Each row has a name. After each piece below comes the name of the row it's from, unless a question asks for something else. Each question is about the rows just above it. Some pieces are copies with a little noise.

(187): [-1.20  4.86  1.23 -1.89 -2.07 -3.36 -2.79  2.57  0.16 -4.14 -0.88 -0.97
  0.58  1.16  1.35 -0.89  6.37  1.99 -5.21  4.49 -2.71 -1.78  3.28  1.61]
(138): [-1.20  4.86  1.23 -1.89 -2.07 -3.36 -2.79  2.57 -3.10 -4.14 -0.88 -0.97
  0.58  1.16  1.35 -0.89  6.37  1.99 -5.21  4.49 -2.71 -1.78  3.28  1.61]
(71): [ 0.03  0.07  0.17 -0.15 -0.87  0.07  0.05  0.12 -0.23 -1.35  0.72  0.75
  0.37 -1.08 -0.87  0.18  0.24  0.34  0.08  0.77 -0.65 -1.20 -1.05  0.20]
(143): [ 0.75 -0.33  0.57 -0.55  0.37  0.03  0.14  1.06 -0.63 -4.98 -0.62 -1.16
  0.60  0.63  1.39 -1.43  7.88  2.40 -5.99  5.64 -3.32 -2.64  3.40  1.77]
(133): [ 0.49  0.62 -0.40  1.18  0.32 -0.97  1.26 -0.74  0.08  0.87  0.37 -0.29
 -1.06 -1.72 -0.09 -1.86  0.83 -0.01  0.87  0.34 -0.16 -0.60 -0.98 -0.90]
(135): [ 0.14  0.03 -0.33  0.75  1.06 -0.63  0.57 -0.55  0.37  2.23 -0.81 -0.94
 -0.82  0.46  0.97 -1.06 -0.03 -0.47  0.54 -0.93  0.79  1.40  0.76 -0.82]
(179): [ 0.70  3.76 -1.03  3.93  1.62 -6.79  3.64 -1.49 -1.15  3.78 -0.18 -2.92
 -2.94 -4.14  1.94 -8.26  6.58  0.04  0.45  2.46 -0.74 -0.79 -0.06 -3.56]
(172): [ 0.56  0.99 -0.57  2.35 -0.17 -2.79  2.80 -1.35 -0.24  0.52  1.55 -0.14
 -1.22 -4.62 -0.71 -4.07  2.77  0.24  1.43  1.98 -1.04 -2.36 -2.67 -1.88]
(140): [ 0.41  0.22 -0.40  1.18  0.32 -0.97  1.26 -0.74  0.08  0.87  0.37 -0.29
 -0.54 -1.72 -0.09 -1.86  0.83 -0.01  0.87  0.34 -0.16 -0.60 -0.98 -0.90]
What are the next 3 entries after [-2.79  2.57 -3.10 -4.14 -0.88 -0.97]?	[0.58 1.16 1.35]
asked: [ 0.03  0.06  0.16 -0.16 -0.89  0.07  0.04  0.11 -0.23 -1.35  0.71  0.74
  0.37 -1.08 -0.88  0.18  0.25  0.32  0.09  0.78 -0.65 -1.22 -1.06  0.22]	(71)
asked: [-1.20  4.86  1.23 -1.89 -2.07 -3.35 -2.79  2.57 -3.10 -4.14 -0.88 -0.98
  0.58  1.17  1.35 -0.89  6.36  1.99 -5.21  4.49 -2.70 -1.78  3.28  1.61]	(138)
What are the next 3 entries after [ 2.80 -1.35 -0.24  0.52]?	[ 1.55 -0.14 -1.22]
The next 3 entries after [ 0.14  0.03 -0.33  0.75  1.06 -0.63  0.57 -0.55  0.37]:	[ 2.23 -0.81 -0.94]

